In the rows, zero is written as 128.
Where one turn sends some rows of the set: a few examples, then the rows asked
bunif: [117 132 109 113 125 141 103 109 114 137 115 134 132 113  95 148 120]
meki: [121 130 105 109 123 143 102 104 114 129 113 139 134 109 103 148 125]
vana: [130 122 138 109 108 131  80 141 135 128 106 180 133 121 107 105 123]
nomov: [120 107 128 114 123 111  91 124 137 149 108 133 127 131 136 133  96]
Nati: [120 108 132 119 118 108  80 127 140 151 110 130 129 129 137 122  99]
Buva: [160 152 106 112  99 137  78 129 141 144 128 143 123 133 117 123 113]
nuze: [117 158 136 114 127 126 100 131 138 127 138 131 119 135 146 111 123]
sako: [121 152 141 118 123 131 107 137 131 128 136 124 119 135 144 108 122]
veno: [124 120 136 107 107 138  75 144 144 119 111 176 130 116 110 108 120]
tilo: [126 122 142 103 103 143  87 141 137 131  99 174 138 124 109 108 126]
Delon: [124 125 143 103 107 136  75 143 143 128 110 177 137 118 106 111 115]
Buzi: [135 131 112 111 121 145 103 113 128 137 118 122 131 108 101 149 134]
dodom: [158 143 105 113  97 137  75 132 141 152 122 150 124 132 119 133 114]
fori: [123 124 139 105 109 139  74 141 138 129 107 179 142 125 107 111 122]
Mik: [130 116 146 117 103 142  73 129 136 125 101 172 142 121 117 118 113]
gofez: [117 121 126 103 110 118  64 131 106 139 141 131 122 135 111 120 141]
refon: [114 154 139 113 119 135 103 130 136 125 134 124 113 137 141 111 122]
kuv: [118 131 118 108 120 148 102 105 117 130 122 133 123 104  99 146 118]
lev: [120 120 119 102 106 128  68 124 103 141 146 128 136 137 116 119 139]
zavu: [121 128 111 109 125 139 105 101 115 134 112 133 125 112 101 146 125]
gase: [114 144 134 106 114 136 102 137 132 136 147 133 127 125 151 103 122]
sonov: [111 120 122 104 106 126  64 135 104 140 136 134 138 130 113 116 143]
nudap: [150 154 103 115  97 136  73 127 134 150 119 145 125 142 116 125 113]
bom: [122 155 135 120 124 132 103 139 135 128 141 130 117 131 144 106 120]
zoli: [117 126 103 112 122 149 105 110 115 129 111 136 136 115 100 146 124]
zik: [118 152 132 118 129 138  99 137 139 120 137 132 127 129 149 109 126]
Pegak: [122 106 118 116 126 106  86 130 138 149 115 140 130 132 131 124  93]

refon goes to zoli
fori goes to bom
Now these:
Nati goes to lev
meki goes to Delon
gase goes to Buzi
vana goes to nuze
zik goes to kuv
nomov goes to sonov
gofez goes to nudap

Where one turn sends some rows of the set: a few examples, then the rows asked
risok: [117 125 141 119 116  94 147 125 132 129 122 130 130 117 124 125 141 113
 115 119 150 128 129 115  95 123 115 124 124 136 100 133 119 134 139 118
 137 131 134 130  94 122 125 131 124 127 115 130  99 127 141 114 157 136
 121]
Nunub: [124 111 160 123 116 102 124 119 129 160 126 135 132 135  67 131 134 127
 116 133 132 146 131 121 122 130 132 121 119 138 103 114 119 133 129 128
 137 130 152 147 132 113 147 113 122 130 111 149 123 116 119 132 122 131
 123]
Tuzi: [131 121 138 139 157 121 126 111 131 159 128 136 133 125 156 152 121 128
 117 138 143 144 135 117  77 130 126 121 123 143 109 128 121 130 174 128
 133 120 129 139 119 107 133 119 125 127 122 124 140 115 137 130 139 135
 128]
leg: [124 108 150 116 111 101 124 128 116 159 127 138 142 138  76 135 131 123
 125 130 130 140 127 123 126 131 131 124 128 140 108 115 120 144 133 140
 143 130 150 155 125 116 145 107 119 131 122 148 120 131 135 117 136 152
 121]
Mif: [125 109 139 136 115 130 122 112 132 121 125 127 131 139 172 130  70 131
 123 141 121 133 128 125 129 134 130 120 128 140 110 105 122 135 159 119
 122 128 118 148 129 108 104 118 122 132 146 162 137 121 143 137 106 138
 131]
doki: [140 111 120 128 119 118 111 116 133  98 105 128 137 143 124 120 101 115
 117 133 128 140 122 130 165 129 137 126 134 145 113 166 136 124 148 127
 125 112 118 145 150 118 107 119 121 135 158 129 138 124 135 129 113 149
 133]
roso: [123 113 139 132 125  91 156 121 126 131 121 132 130 139 117 113 130 119
 114 126 151 128 124 111  87 146 120 125 114 132  99 134 120 121 125 131
 144 128 127 127 112 118 130 144 122 138 116 144 108 122 137 134 155 133
 122]
ranit: [112 112 142 135 139 109 134 111 132 140 136 152 132 124 161 147 104 126
 107 139 148 153 131 128  76 131 117 137 114 134 113 126 115 136 150 121
 126 114 136 141 136  92 135 123 136 132 129 129 135 112 124 124 147 123
 127]
gezi: [123 118 113 132 118 116 130 118 133 104 119 125 128 128 119 130 104 125
 117 129 137 141 144 117 170 119 137 133 128 139 103 171 128 135 146 109
 106 123 117 137 170 111 112 114 123 127 143 133 128 120 125 132 119 127
 128]
fol: [124 108 141 121 109 116 136 104 142 142 113 126 121 127 124 119 126 127
 112 137 134 119 157 113 184 131 141 114 124 160 113 135 135 138 128 133
 138 126 149 128 123 126 124 112 115 132 123 119 152 121 132 146 123 157
 112]
Tuf: [141 117 131 144 106 127 123 120 128 148 131 163 130 142 177 150 104 128
 119 123 137 129 128 118 109 132 136 130 127 134 107 144 129 128 138 139
 136 126  82 119 124 106 140 118 118 131 147 144 123 107 109 128 133 123
 142]
Ligi: [120 103 127 128 116 121 152 127 134 124 130 139 133 141 135 131 114 115
 147 153 117 143 129 132 184 124 123 122 102 131 109 115 143 144 131 136
 112 123 125 156 139 130 148 122 127 148 122 113 125 123 125 113 108 131
 124]
dur: [125 113  93 127 114  94 123 110 156 105 119 155 137 134 134 136 142 116
 120 138 129 119 134 139 144 109 124 115 126 136 120 108 153 133 135 102
 143 131 127 145 117 117 165 108 128 148 126 131 121 103 134 123 139 114
 128]
zudu: [125 111 131 125 146 109 136 114 123 151 136 153 130 129 159 163 119 113
 119 139 152 142 129 123  80 137 137 141 131 140 127 136 127 137 139 139
 122 121 131 135 116  98 125 112 127 127 136 130 138 119 145 124 134 134
 132]
feda: [125 115 127 131 110 151 142 109 131 129 124 135 139 149 136 120 116 127
 117 133 136 157 133 121 193 123 134 118 119 144 107 111 133 135 140 127
 111 116 138 152 123 115 147 119 122 128  97 114 127 118 127 124 108 132
 130]
tet: [121 130 123 129 132 137 131 114 133 143 128 124 123 121 161 144  92 119
 114 135 129 131 141 114 131 134 138 133 139 137 108 112 120 134 144 115
 109 146 109 139 142 113 111 127 122 115 139 164 122 115 134 141  95 116
 137]
mozik: [135 136 131 137 124 121 114 122 132 131 135 127 143 127 172 153  86 129
 127 128 115 141 127 135 127 122 127 125 143 130 108 110 130 142 134 118
 110 142 119 151 128 102 119 125 127 127 154 158 113 125 122 119 107 132
 144]
muza: [134 117 140 136 102 137 123 115 142 145 127 159 116 126 176 150 111 126
 115 126 138 127 138 110 114 120 136 123 127 140 108 141 127 130 160 121
 131 124  87 114 114 111 129 107 118 126 137 137 127  98 113 131 130 115
 136]
Luk: [111  99 160 111 103 105 132 116 131 148 127 145 128 131  73 130 125 117
 113 137 138 141 132 123 129 127 133 126 125 139 119 110 118 143 133 123
 137 125 158 149 124 108 137 102 121 131 120 147 124 120 135 123 134 139
 117]
gan: [145 135 115 148 130 120 115 117 141 112 116 121 144 142 115 138 100 128
 121 124 130 146 133 126 170 118 137 117 141 130 105 161 136 122 147 109
 114 121 123 143 148 108 124 125 121 136 154 126 121 121 110 126 129 144
 132]
Tola: [126 116 143 131 105  98 121 119 138 134 120 125 145 125 136 116 117 138
 118 131 119 129 143 137 177 123 114 110 116 146 100 128 132 147 126 132
 147 123 151 146 140 124 147 130 126 147 137 118 133 130 110 122 146 165
 114]
kisar: [140 107 130 123 130 140 150 109 129 129 123 141 138 126 133 114 131 127
 133 144 112 151 127 141 178 124 138 110 130 133 125 125 156 137 126 143
 120 119 132 143 142 116 157 126 114 130 118 133 119 120 128 132 106 125
 140]
ves: [126 123 132 126 115  99 138 112 134 146 126 135 132 123 123 128 133 127
 108 128 131 133 150 126 177 133 135 129 128 142 111 142 136 138  84 135
 128 136 147 128 149 114 145 133 121 131 132 129 127 123 102 141 124 139
 126]
Sikep: [124 113  74 129 117 108 132 109 129 118 121 148 147 144 135 124 147 127
 111 125 140 119 138 122 145 126 132 124 129 144 111 116 144 136 133 119
 145 135 116 143 134 118 171 113 121 129 111 148 122 113 151 136 139 119
 130]
bot: [130 112 154 133 114  88 150 112 135 121 125 133 127 134 119 127 133 131
 120 122 148 132 128 116  88 124 127 115 121 137 105 137 131 125 125 120
 132 126 142 120  84 105 121 120 119 138 111 137 113 119 137 129 147 133
 123]
Num: [129 107  93 139 107  97 116 106 142 108 114 145 139 161 135 128 139 132
 112 134 136 123 131 123 139 124 127 120 107 149  99 114 144 122 133 116
 145 128 122 145 116 121 158 107 129 144 104 130 144 102 139 140 115 116
 132]
nibo: [126 112 134 133  96 133 124 122 134 139 127 163 128 129 184 139 100 120
 114 126 136 127 130 119 114 128 125 129 123 136 110 134 122 136 162 130
 143 119  84 127 126 114 135 116 121 131 150 140 123 109 119 119 148 128
 132]

nibo goes to Tuf
gezi goes to doki
bot goes to risok
Now these:
Luk goes to leg
feda goes to Ligi
Mif goes to mozik
dur goes to Sikep
ves goes to fol
ranit goes to zudu

